One turn moves every row onto another: examples first, then more rows asked:
Nug: [-13  31  -1   7  25  11 -32  19  49  -3  22   2  22   1 -21  -7  10  -7
   1  16  15  52  -5  24   5]
Bes: [ 13 -17  -8  -7  17  24 -17  -6  28  28 -11  20  39 -16 -22  16   6  29
  -3 -20   8   9  19  25  -8]
luz: [ 27   0 -13 -36  -5 -25 -20  17  24  -3  29 -12  30   8 -26 -21  -5  -9
 -30  -5  39  13  -1  20  37]
petok: [ 22 -11  -4 -35  -2  -8   3 -28  42  32   8 -14  14   0 -30  35 -18   8
 -19  -7  -1  18  -6  21  -3]
Zinov: [ 26  -6 -11  -6  11  15 -11 -14  31  29 -18  32  32  38 -29  13  14  21
   9  -9  38  45  -2  39  13]
nevu: [-12  23 -24 -45  -9 -20 -10 -12  29  -6 -31  24  13  20   3   9  11   4
 -17 -17  27  21  26  29  25]
kifuf: [ 24 -20 -16   2  23   0  -1  -7  24  12  10  11   6  21 -22  24 -27   6
 -19  12 -18  16 -23  44  41]
Ribil: [ 17  -8 -23  -9   1  -8  -2   2  29  14 -18   4  17  -4 -33  23  21 -12
   5 -23  24  68  15  18  -1]
Zifo: [-31  -6 -45 -13  13 -18 -40 -16  18  11  -2  10 -14  17  -9   0   2  -4
 -24   0   4  26  -8  14  31]
Sev: [  1  21 -19 -26   3 -21  -4  27  29  12  10  22  35   3 -26   2 -34 -26
   5 -21   4  -4  -9  16  41]
valon: [  1  11 -13  -5  28  16 -43  -6  24   4   1  13  27  12 -56  -9  -4 -31
  -1 -33  23 -10  -2  49  29]
mabim: [-14  29  -5  10  28  18 -35  12  34  -3  35   7  11  -3 -16  -5   6   2
   0   3  19  51 -10  20  12]
tiga: [  8  12 -10 -13  28  -7 -28  -6  33 -15 -13 -20  24  44  -2  37  -4 -22
 -18  -2   9  34  35  20  22]
vika: [ 17  16 -45 -13  -1  -2   1 -19   5   6  -6  26  11   7 -31  -5   9  18
 -46  -4  44  29   9  39  13]
rabob: [ 37   8  12  -4  23  -7 -25 -20  -2 -21   0  23  21   9 -34  15 -33  -1
 -17 -16  -1  32  13  47  16]
Gat: [ 15   7 -37 -27  -8 -21 -18  27   8 -12 -10   1  11  32 -17   4  26  10
 -11   2  21 -12  15  26   1]
Lazil: [ 20  29 -12 -28  10   0 -34 -12  31  24 -29   8  34  29 -18  -2 -36   6
   1   3  34   9  33  53  19]
Mam: [  1   0 -29 -12  43 -33   7 -12  42 -17  20  23  23  18 -29   9  -8 -26
  -3   0   1   2   6  36   6]
dopon: [ 16 -18   3 -23   5  -4  -5 -30  47  30  15 -19  14   5 -26  35 -16  15
 -11 -13  -6   8  -5  18   9]
befir: [ 14  33 -36  17   3   9 -33  12  41  16  24  -3  41  18 -42  14   7 -28
  15 -27  21  38   8  30   7]
fano: [  4  13 -21   5  28 -11 -21  -7  37   8 -10 -12  17  26 -16  39   5   2
  36 -10  36  10 -13  55  14]
pibe: [ 10 -14 -36 -15 -13 -18 -16  30  41  13  24  -1  29  26 -34  20 -26   4
  24  16   2  24   2  31  39]
gasis: [-13  32  -1  -4 -13  17 -35  -3  19   1 -11 -10 -15  30 -47   3 -12   3
  -8   8  -8  38  -6  28  -5]
turag: [-12  41   0  -4  -4   7 -46  -5  27   7  -4  -2 -14  30 -48  -3 -12   3
 -23   9  -7  28  -6  33  -2]
Gud: [ 10  35 -18 -33  -1  40  -3  25  36   8   4   9  38  19 -46   3 -17 -10
   2 -15  14  48   7  20  26]
Gona: [  7  15 -35   6  -6  -1 -47 -22  18  -7   2 -12  -5   8 -19   7  -3 -13
 -36  -7 -14  34  26  54  25]
pav: [ 17  11 -37 -10  -7  16 -48  -6  30  12  18  11   2  -7 -25  37 -32  15
 -18 -17  -7   3 -15  36  40]
Ligu: [ 37   9  -8 -40 -10 -17 -21  19  19  -7  31  -9  33   6 -23 -17  -5  -6
  -9  -2  34   3   1  26  38]
dos: [ 10   8 -44 -27 -13  -9 -23  33  20 -15 -14   2  20  33 -31   3  23  16
 -11   5  17 -12  19  23  13]
Zego: [ 14 -15 -21 -14  18  14 -26  -2  32  32  -2  30  35 -22 -21  20   6  32
   7  -9   4   8  18  26  -3]

nevu turns into Gona
Nug turns into Bes
And these:
rabob turns into Mam
mabim turns into Zego
Ribil turns into vika

One turn moves every row onto another: examples first, then more rows asked:
gugud: [ -2 -25  -5 -11   7  29   4  22   3 -10  12 -36  -4   8  -9  12  -6  18
   9]
keduf: [ 13  62  -8   5  12  -3  -2  -2   3   4   6  16  -6 -15  13  -4   9   8
  -1]
Tunup: [ -8  45  14 -17  11   1 -19 -30  10  16   0 -22   3  16  -3   0  -2  17
 -13]
Nibag: [ -2  27 -15   7  -3 -23  14  -9  24  23 -20 -16  -3   2  -9   7   3 -28
 -17]
kogev: [-22 -12  11 -18   9  27   3  -7  -4  -1  -4 -39  11  26  -8  14  -5  21
   8]
lodaf: [-32  15  15 -10  13  19  16 -21 -20   1 -17 -14  19  25   7  11   4  18
  18]
leruf: [  2  27 -17   9  -2 -24  15  -5  24  22 -18 -14  -2  -1  -8   6   4 -28
 -16]
guba: [ -1  25 -14   4  -2 -23  12  -9  26  24 -18 -21  -2   4 -11   6   1 -28
 -18]
Saru: [  6  26   4 -20   8   9 -26 -10  23  12  13 -36  -9   9 -11   2  -8  18
 -18]
zelok: [ -2 -32   1  -2 -14  35  -3   9 -24  -4   6  13  -2  15 -10  17  -3  25
   3]
roral: [  2 -24  -4   5 -13  33   3  14 -28  -7   6  26  -4   6  -5  16   3  24
   8]
sizof: [-21  29   3   5  13  13  27  -6 -28  -6 -15  12  15   6  17   9  11  12
  27]
bimes: [ 24  23 -11 -10   8   8 -21  12  25   3  24 -24 -19  -8  -8   0  -5  14
 -15]
logov: [ -5  65   7  -4  13  -5  -6 -26   0  13  -3   4   4   3  10  -2   6  12
  -5]
vum: [  1  20 -16   5  -3 -22  11  -5  27  23 -17 -23  -5   2 -12   7   2 -26
 -19]
Gibel: [ 27  41 -17   3   9   2  -7  18  15  -1  20   2 -19 -22   4  -2   4   8
  -6]
Masen: [  3  24 -20   9  -2 -23  15  -1  26  20 -16 -16  -6  -4  -9   6   3 -28
 -17]
Todot: [-17   2  18 -14   0 -22 -17 -30  12 -28  11  27   5  23 -18  17 -15 -13
   6]
gik: [ -4   8   6  -2   0 -24  -9 -12  10 -35  16  46  -3   5 -11  15 -10 -19
  11]
zives: [  0  16 -14  13  10  16  28  23 -20 -16   0  16   0 -13  16   8  11   9
  27]
Ritep: [-14  11  14  -8   0 -25 -11 -25   7 -31  10  40   4  15 -12  15 -10 -16
  10]
kibo: [ 10 -10 -18   5   7  24  17  36  -4 -18  12 -10  -9 -10   2  10   2  11
  18]
Rola: [-16 -16  11  -2 -11  32   1 -11 -34   1  -7  21   9  23  -5  17   2  26
   6]
zan: [ -1 -12   6 -12  -2 -18 -19  -7  21 -35  24  22  -7  11 -23  17 -17 -14
   3]
momib: [  4  20 -18   7  -3 -22  11  -1  28  21 -15 -20  -6  -2 -11   7   1 -28
 -19]
vere: [-10  -9  14 -15  -2 -18 -22 -19  19 -30  19  18  -1  21 -23  17 -17 -12
   2]
Gor: [ -2 -13  -2   7 -11  29   8   7 -35  -6  -1  35   1   8   1  16   6  22
  11]
fulup: [-12 -26   9  -7 -11  35  -3  -3 -28   0   0  10   4  22 -10  18  -1  27
   3]
Dore: [  3  -3   2  -5  -2 -20 -14  -3  17 -37  24  36  -7   3 -17  16 -12 -17
   8]
zet: [-10  -9   6   4 -11  28   7  -5 -39  -1  -7  33   6  16   1  17   5  23
  11]

Gibel turns into keduf
kogev turns into gugud
And these:
vere turns into zan
Rola turns into fulup
Nibag turns into guba

